500 stands for zero in the data rows.
Here are some numbered points:
[402 531 453 466 697 586 537 499 396 575 630 424 381 459 578 667 525 544 464 279 681 497 439 337 641 308 634 548 597
 490 681 416 399 549 732 292 527 492 727 390 796 526 564 484 468 766 489 457 579 568 449 607 600 557 528 453 525 289
 717 584 508 643 434 551] 0
[424 520 815 362 477 463 704 643 574 536 496 638 516 685 554 467 495 611 615 451 220 591 542 623 433 694 594 647 649
 378 618 531 369 276 951 480 372 627 447 719 560 440 464 391 677 431 416 223 559 340 500 334 600 429 472 543 535 687
 384 660 371 324 795 407] 1
[618 468 622 546 485 462 505 465 625 555 328 440 561 298 483 366 623 563 603 653 425 481 488 455 577 695 518 408 590
 566 512 397 505 427 688 614 443 466 452 682 516 580 493 497 496 443 487 616 650 542 539 458 438 518 389 494 652 465
 521 555 419 422 699 484] 2
[326 607 660 295 486 572 742 551 656 405 506 571 399 628 703 751 384 549 464 228 614 505 451 285 606 349 599 819 601
 376 585 424 381 191 867 288 459 456 681 420 611 442 522 442 683 638 488 167 443 358 567 462 568 604 462 488 347 422
 600 571 655 530 564 629] 3
[508 508 501 590 583 537 519 485 490 557 564 373 473 456 489 416 469 383 382 404 693 519 602 380 722 381 452 572 607
 402 485 453 456 567 583 513 640 606 548 388 681 325 581 669 445 562 401 472 563 509 576 566 476 499 482 486 515 351
 414 362 565 568 491 567] 4
[524 545 487 627 444 655 568 530 446 452 554 532 552 417 571 787 528 528 441 511 616 422 425 402 563 566 491 619 498
 527 609 426 343 393 581 548 589 444 592 519 505 584 471 458 618 608 512 371 439 492 589 510 473 558 580 516 447 275
 448 526 659 516 354 504] 5
[394 446 556 253 641 451 568 462 629 456 730 662 322 882 492 625 322 270 473 384 454 705 406 466 472 296 516 526 363
 491 400 505 597 437 437 269 438 468 603 500 548 545 349 419 552 711 615 218 552 375 493 297 564 461 493 541 458 501
 635 479 433 650 519 467] 6
[661 371 222 712 291 777 479 286 373 530 507 230 419 152 398 548 410 355 308 574 616 531 644 431 797 458 465 297 532
 708 507 447 653 772 193 629 483 410 668 490 449 746 529 516 353 595 710 864 546 797 555 639 377 522 548 473 514 310
 620 472 392 780 300 609] 7
[657 420 382 585 339 513 518 396 478 572 516 440 367 232 473 272 443 300 574 501 477 580 505 447 512 487 515 272 611
 310 339 527 552 609 370 527 378 452 538 555 398 586 345 493 199 617 803 603 503 560 587 560 330 369 565 457 627 369
 600 398 341 712 461 511] 8
[328 537 431 578 535 596 479 532 597 372 455 485 614 394 526 697 641 572 429 516 582 446 526 547 562 440 472 507 475
 659 694 644 466 440 463 512 563 553 502 501 450 578 661 443 534 485 539 487 427 572 503 508 653 544 592 480 535 435
 548 470 648 553 321 482] 9
[469 476 578 617 522 484 477 520 538 569 421 434 533 309 439 245 555 430 485 574 386 638 559 530 478 453 456 493 519
 509 339 566 557 535 470 457 548 415 460 337 549 487 406 454 370 491 441 558 522 558 582 628 512 373 433 521 643 496
 422 471 465 383 560 427] 10
[531 444 822 542 566 419 533 663 496 626 356 355 596 169 432 352 661 545 635 516 222 406 550 488 491 831 480 331 681
 539 538 537 365 309 846 644 314 585 518 753 420 505 569 507 566 461 525 532 547 283 550 446 695 361 508 375 603 554
 474 545 383 402 710 410] 11
[660 688 289 117 570 377 527 219 427 212 559 750 545 904 580 985 404 422 248 356 414 477 290 543  86 330 365 725   0
 691 615 580 527 391 290 292 394 224 351 549 425 611 341 560 761 889 716 321 398 323 410 334 515 540 577 600 139 543
 574 695 598 584 451 471] 12
[396 588 282 666 466 556 694 628 482 658 630 356 558 501 551 401 498 627 509 442 819 414 651 378 671 296 242 603 640
 161 446 461 547 578 332 533 750 626 256   0 462 248 737 643 406 241 254 430 386 568 284 679 486 506 438 232 768 337
 429 413 502 448 266 529] 13
[677 496 645 446 399 564 648 498 620 422 564 688 378 610 606 593 463 487 540 511 394 426 414 435 427 532 562 499 505
 477 645 471 499 342 695 346 360 459 607 612 575 608 432 452 535 615 502 277 482 569 454 383 440 583 477 649 420 430
 495 537 433 552 601 533] 14
[532 536 429 597 378 727 638 412 638 425 552 527 381 531 571 729 366 504 552 404 502 581 520 428 597 193 478 524 515
 530 580 390 546 491 407 318 506 363 697 499 666 518 528 404 560 720 709 489 601 647 577 556 412 570 560 460 383 250
 628 488 452 744 449 667] 15
[631 528 479 493 426 673 465 500 587 507 444 421 575 306 590 520 660 456 485 549 458 382 556 428 676 652 440 327 459
 594 587 422 401 477 468 553 531 416 393 606 512 637 505 430 557 450 627 696 525 520 628 589 497 603 534 491 515 414
 637 555 469 607 497 555] 16
[501 570 800 503 535 439 533 558 600 604 322 510 589 273 458  44 693 634 538 547 333 500 577 473 505 554 516 456 626
 493 476 551 543 559 654 537 448 610 422 420 535 383 545 401 413 424 389 638 563 424 578 522 410 503 400 482 550 560
 471 501 370 365 569 461] 17
Which point above is nearest to each new point by angle? Its number follows each.
[679 385 802 463 509  74 251 593 382 537 500 779 483 926 338 299 349 516 608 549 230 562 516 860 105 620 441 548 255
 612 238 724 775 606 229 645 393 477 107 709 363 318 218 482 358 395 684 667 513 381 373 340 436 289 464 534 314 856
 377 470 457 315 584 155] 12
[493 467 525 619 383 456 327 559 517 496 329 447 674 195 452 349 593 662 449 602 638 341 560 615 526 705 338 473 503
 448 375 463 527 547 455 696 688 505 176 456 359 492 674 557 493 224 210 494 499 440 535 536 485 454 531 472 654 587
 372 509 626 280 337 461] 13
[383 478 407 604 467 582 560 523 458 462 595 408 409 522 694 588 411 461 497 447 676 476 511 425 651 132 440 568 721
 282 423 471 672 457 484 389 680 452 461 271 559 359 547 497 471 500 447 360 441 528 438 685 442 539 604 471 622 385
 577 518 533 517 328 648] 13
[298 425 527 486 680 507 473 683 497 574 354 462 557 443 602 315 439 451 532 557 475 614 406 476 580 506 546 588 637
 114 385 420 600 436 624 501 611 694 462 274 419 278 551 551 575 386 345 402 475 468 504 493 573 365 471 390 751 478
 410 226 671 460 560 370] 13
[479 597 534 369 541 660 505 502 602 501 526 660 484 718 633 917 490 479 391 413 535 462 553 424 604 456 573 781 439
 535 740 328 376 347 699 381 489 400 584 609 670 572 672 373 637 587 510 426 523 442 595 382 650 638 544 488 322 324
 574 587 580 591 502 510] 3
[521 450 639 498 527 689 571 456 507 459 565 450 552 498 460 453 481 495 438 474 469 561 569 441 540 507 637 570 580
 460 541 413 522 472 676 422 493 485 593 495 569 532 470 488 460 575 538 535 735 508 486 496 416 474 486 604 521 440
 512 555 418 518 564 532] 0
[607 388 156 421 521 278 329 393 306 559 410 727 615 707 380 602 557 407 573 588 442 584 479 585 265 583 499 292 239
 614 467 499 508 637 151 604 506 459 590 906 215 689 381 398 347 502 831 625 361 505 415 473 475 511 616 576 306 703
 528 465 459 601 575 432] 12
[451 612 302 485 512 661 459 519 556 483 401 461 581 423 629 747 569 539 481 353 664 427 509 399 782 374 485 508 523
 662 752 362 397 466 592 443 596 460 647 408 584 435 602 455 721 712 474 603 512 542 576 697 589 608 463 445 577 214
 646 515 619 445 384 658] 0
[469 393 388 564 403 475 529 395 481 473 549 377 531 402 532 449 459 486 435 589 520 469 535 578 595 580 470 407 625
 522 531 525 430 516 305 634 604 613 608 453 568 517 465 605 354 448 474 675 522 542 501 582 471 585 569 549 578 567
 476 308 431 458 546 575] 7
[103 699 346 400 744 438 470 661 414 529 575 626 585 633 465 480 624 702 597 507 670 245 358 673 489 663 454 705 624
 430 465 691 342 507 386 311 752 599 198 237 501 360 707 473 513 280 161 192 416 381 507 590 674 450 517 372 538 601
 314 372 812 203 321 452] 13
[622 455 447 700 412 630 503 417 545 527 471 424 481 191 464 297 447 404 594 590 532 422 640 496 611 345 403 272 622
 525 523 476 604 623 417 547 581 570 461 473 427 576 456 550 479 491 601 748 483 650 474 644 341 547 527 506 616 401
 585 488 357 470 539 623] 7
[765 244 371 535 505 268 371 363 528 436 493 724 279 700 324 494 514 437 540 537 306 592 547 739 125 533 587 354 303
 615 377 618 677 634 121 607 439 438 429 754 353 510 346 530 478 480 568 598 379 468 457 398 476 433 474 567 368 721
 367 531 403 420 430 432] 12
[695 425 380 611 372 592 502 368 452 570 538 354 478 383 337 427 373 413 475 664 578 729 597 346 575 515 443 479 498
 486 425 476 639 583 426 504 488 523 505 471 524 559 391 410 259 611 600 818 625 777 459 584 327 456 437 597 491 391
 628 472 270 626 517 528] 7
[766 299 204 597 358 130 206 364 348 428 373 614 677 582 281 339 591 578 453 776 377 337 586 837 130 801 274 270  68
 731 340 630 686 802   0 702 559 411 183 656 132 749 427 604 347 250 480 861 398 616 279 537 372 416 695 640 301 793
 309 484 406 473 432 356] 7
[560 536 572 489 469 505 518 470 375 534 439 344 578 488 566 448 598 623 534 545 484 565 555 478 541 672 507 454 569
 480 568 626 375 446 692 609 410 492 592 561 634 548 614 377 557 576 458 513 669 470 447 345 589 545 327 508 435 458
 428 554 511 515 557 450] 11
[649 352 531 527 333 335 403 523 415 620 541 588 503 608 346 672 408 402 417 576 451 467 735 455 474 730 504 453 318
 760 482 503 638 609 368 629 454 530 473 732 334 559 373 439 504 409 681 691 433 594 496 448 660 471 578 556 355 703
 588 627 447 653 588 443] 7
